grid =
[[  4 -18  -4   3  -1  10  -3   5]
 [  8  32  14   9   9   0   2 -15]
 [  6  16 -47  14  -3   4  10  17]
 [ -8  16  25 -18  -6   5   9  -3]
 [  7   6 -16  -8  -5  -6   5  17]
 [ -5   7   5   6   2  -5  -6  17]
 [ 10  10  21  -5  -7  13   5  -3]
 [ -5 -28  32   3   1  -8  -1   2]
 [  1   8   5 -11  11  -1 -12 -38]
 [  0 -22 -22   2   3   0   4   9]
 [ -3  -7  -5  15  -7   7  -7 -35]
 [  9 -12  11  -3   3   2   0  17]
 [ 13 -32  -5   7   0 -14   2   0]
 [ -5 -13 -12  15   3   7  -8 -19]]
Rows and columns are counted from 1.
(1, 1) = 4
(12, 4) = -3
(5, 4) = -8
(10, 1) = 0
(2, 7) = 2
(3, 5) = -3
(10, 3) = -22
(5, 1) = 7
(4, 3) = 25
(4, 1) = -8
(9, 7) = -12
(4, 2) = 16
(3, 3) = -47
(11, 4) = 15
(11, 3) = -5
(5, 2) = 6
(14, 2) = -13
(10, 4) = 2
(13, 2) = -32
(6, 1) = -5
(12, 6) = 2
(5, 3) = -16
(14, 4) = 15
(3, 6) = 4
(11, 6) = 7
(14, 5) = 3
(3, 2) = 16
(9, 4) = -11
(4, 6) = 5
(9, 2) = 8
(8, 5) = 1
(13, 4) = 7
(6, 6) = -5
(1, 8) = 5
(14, 8) = -19

X =
[[  8 -33 -26  26  22 -13  -9   5 -16  -4  14]
 [  2  44  13 -14  -2  26   9 -41  36 -33   6]
 [ -3  16   9 -10  -5   8   4  -7  10  -3  -3]
 [ 11  37   4  -5   8  25   6 -47  33 -39  14]]
Indices start at 1.
row 1 col 1: 8
row 3 col 6: 8
row 3 col 3: 9
row 3 col 7: 4
row 3 col 2: 16
row 2 col 10: -33
row 4 col 3: 4
row 1 col 9: -16
row 2 col 9: 36
row 4 col 2: 37
row 4 col 5: 8
row 1 col 11: 14
row 1 col 6: -13
row 1 col 10: -4
row 3 col 5: -5
row 1 col 7: -9
row 2 col 7: 9
row 2 col 5: -2
row 2 col 8: -41

x =
-14  -45  -52  -35
 21   49   57   41
  5   16    5    4
-11  -38  -42  -28
Rows and columns are counted from 1.
row 1 col 1 = -14
row 3 col 1 = 5
row 2 col 1 = 21
row 3 col 4 = 4
row 1 col 4 = -35
row 2 col 3 = 57

B =
[[  6   1  -2  29 -10   5   4  -4 -30   3 -13  10  -1  -9  -5]
 [ 14  -5  -2  11  -2  10   8 -13 -35  11 -13  11  27   0 -15]
 [  7   4   5  33 -14   2  -7   9 -34  -4  -9  18  -6   2   7]
 [ 12 -19   4   1   6  23  16 -22 -13  20 -11   8  33  -7 -30]
 [ -7  17 -10 -11   8 -27   0  23  44  -1  25 -21 -14 -10  13]
 [-12  12  13   1  14 -13 -17  19  19 -12  17  -7 -29   7  13]
 [ -6   2 -18 -25  -7 -11   2   0  42  -3  -1 -16 -14  -2  10]]
Indices start at 1.
(1, 1)	6
(7, 9)	42
(2, 12)	11
(7, 2)	2
(3, 4)	33
(4, 2)	-19
(3, 11)	-9
(2, 13)	27
(5, 12)	-21
(2, 2)	-5
(7, 12)	-16
(4, 14)	-7
(2, 11)	-13
(4, 5)	6
(6, 14)	7
(4, 1)	12
(7, 14)	-2
(4, 6)	23
(5, 9)	44
(7, 4)	-25
(7, 3)	-18
(7, 5)	-7
(1, 4)	29
(4, 15)	-30
(2, 14)	0
(7, 13)	-14
(6, 13)	-29
(7, 11)	-1
(1, 2)	1
(7, 15)	10
(3, 10)	-4
(6, 2)	12
(1, 13)	-1
(2, 1)	14
(5, 7)	0
(3, 2)	4
(2, 3)	-2

M =
[[  67.3 -161.2 -139.3   56.3   35.7  -19.0  -36.6  -47.9 -172.3  -86.9
  -126.0 -133.5]
 [  33.6 -147.9 -170.5   68.3   30.1   -0.6  -18.5  -67.8 -197.7  -80.4
   -83.0 -156.8]
 [  29.2  -97.3 -157.0   37.7   30.4  -30.1  -26.8  -50.3 -170.0  -87.1
   -76.8 -140.8]
 [ -88.2  -85.1  -66.1  -91.3  -22.3 -115.7   -1.4   43.3  -90.5   -5.2
   -15.7   44.9]
 [  -8.2  -41.6  -24.6   62.5  -63.9   47.0  -24.9   11.9  -28.8  -41.4
   -50.1    2.7]
 [  -9.5  -21.7  -32.6   52.3  -51.3   45.0  -56.0   -2.4  -27.6  -59.7
   -54.4    1.6]
 [  -7.7   13.4 -133.2  -21.2   -2.6  -75.5  -15.4  -34.2 -128.1  -94.1
   -19.3 -107.4]
 [  23.4  106.0  -74.6 -105.2   -9.6 -151.2  -45.7   -6.0  -57.1 -102.6
   -15.7  -37.7]
 [-150.6  254.0 -170.3 -101.5  -67.9 -132.6   27.4  -21.7  -79.9 -114.5
   165.7 -110.7]
 [-214.4  -53.0 -250.1 -113.1  -10.5    4.8  -89.8   39.4  -59.6   12.6
    22.4  100.7]
 [ -32.4  -30.1  -56.4  -13.5  -19.5  -17.6  -61.5    6.5  -55.1  -55.0
   -61.7   15.9]
 [  73.4 -127.6 -119.8   22.4   32.1  -43.0  -38.4  -44.2 -155.6  -92.3
  -119.9 -107.5]
 [ -84.1  -94.1  -51.5  -70.8  -32.9  -88.1   10.3   44.7  -91.2   -9.7
   -16.8   38.4]]
Indices start at 1.
(1, 1)	67.3
(1, 5)	35.7
(1, 4)	56.3
(3, 4)	37.7
(4, 1)	-88.2
(4, 7)	-1.4
(7, 3)	-133.2
(12, 9)	-155.6
(5, 9)	-28.8
(8, 4)	-105.2
(12, 8)	-44.2
(12, 7)	-38.4
(8, 1)	23.4
(2, 2)	-147.9
(9, 12)	-110.7
(10, 3)	-250.1
(4, 3)	-66.1
(5, 8)	11.9
(5, 12)	2.7
(7, 11)	-19.3
(10, 11)	22.4
(1, 2)	-161.2
(6, 10)	-59.7
(8, 5)	-9.6
(7, 5)	-2.6
(13, 11)	-16.8
(1, 9)	-172.3
(13, 10)	-9.7
(2, 10)	-80.4
(5, 2)	-41.6
(10, 9)	-59.6
(11, 11)	-61.7
(8, 2)	106.0
(7, 12)	-107.4

m =
605,-150,600,53
336,24,748,-391
237,56,776,-399
479,-392,526,-30
527,-176,748,61
561,-72,733,48
-155,-68,852,-709
534,-248,554,-27
455,-264,666,-34
-259,14,905,-866
455,-10,766,-190
437,41,907,-140
Indices start at 1.
(1, 1) -> 605
(9, 3) -> 666
(3, 3) -> 776
(4, 3) -> 526
(6, 2) -> -72
(9, 1) -> 455
(12, 3) -> 907
(7, 4) -> -709
(7, 3) -> 852
(2, 1) -> 336
(9, 4) -> -34
(8, 2) -> -248
(11, 2) -> -10
(5, 3) -> 748
(1, 2) -> -150
(4, 4) -> -30
(12, 2) -> 41
(3, 1) -> 237
(9, 2) -> -264
(5, 1) -> 527

arr =
-14,-43,-22,-32
1,-11,-5,0
2,-1,-14,-28
-33,5,-30,4
-13,-32,-11,-1
2,-21,-34,-39
-5,-2,-32,3
14,41,-5,45
-47,-6,-43,-39
Rows and columns are counted from 1.
row 1 col 1 -> -14
row 9 col 2 -> -6
row 5 col 2 -> -32
row 2 col 3 -> -5
row 8 col 4 -> 45
row 4 col 2 -> 5
row 8 col 2 -> 41
row 3 col 2 -> -1
row 9 col 1 -> -47
row 1 col 4 -> -32
row 9 col 4 -> -39
row 7 col 2 -> -2
row 5 col 1 -> -13
row 2 col 2 -> -11

data =
[[3.4, 2.8, -3.5, -4.9, 5.0, -16.4],
 [-1.4, -11.6, -8.9, -15.6, -0.5, 2.1],
 [-0.8, 7.8, -13.1, 7.9, -11.0, -11.4],
 [8.7, 0.2, -11.7, -1.5, 2.5, -10.7],
 [0.3, 1.7, 24.4, -2.9, 2.7, -3.3],
 [0.4, 3.1, -8.8, -0.4, 12.0, 12.3],
 [-1.0, 23.7, -1.2, 2.7, 9.2, 4.4],
 [-4.0, -1.8, 17.1, -9.0, 9.3, 9.2],
 [-2.6, 16.9, 5.7, 15.4, 6.9, -7.2],
 [12.8, -5.2, 9.2, 7.3, -9.5, -10.7]]
Rows and columns are counted from 1.
row 1 col 1 = 3.4
row 2 col 3 = -8.9
row 9 col 4 = 15.4
row 5 col 4 = -2.9
row 1 col 2 = 2.8
row 6 col 3 = -8.8
row 5 col 1 = 0.3
row 9 col 1 = -2.6
row 7 col 4 = 2.7
row 10 col 3 = 9.2
row 2 col 6 = 2.1
row 5 col 2 = 1.7
row 10 col 6 = -10.7
row 7 col 3 = -1.2
row 3 col 4 = 7.9
row 8 col 2 = -1.8
row 3 col 5 = -11.0
row 10 col 4 = 7.3
row 10 col 2 = -5.2
row 6 col 1 = 0.4
row 3 col 1 = -0.8
row 2 col 1 = -1.4
row 7 col 5 = 9.2
row 6 col 5 = 12.0
row 1 col 4 = -4.9
row 8 col 6 = 9.2
row 9 col 3 = 5.7
row 7 col 1 = -1.0
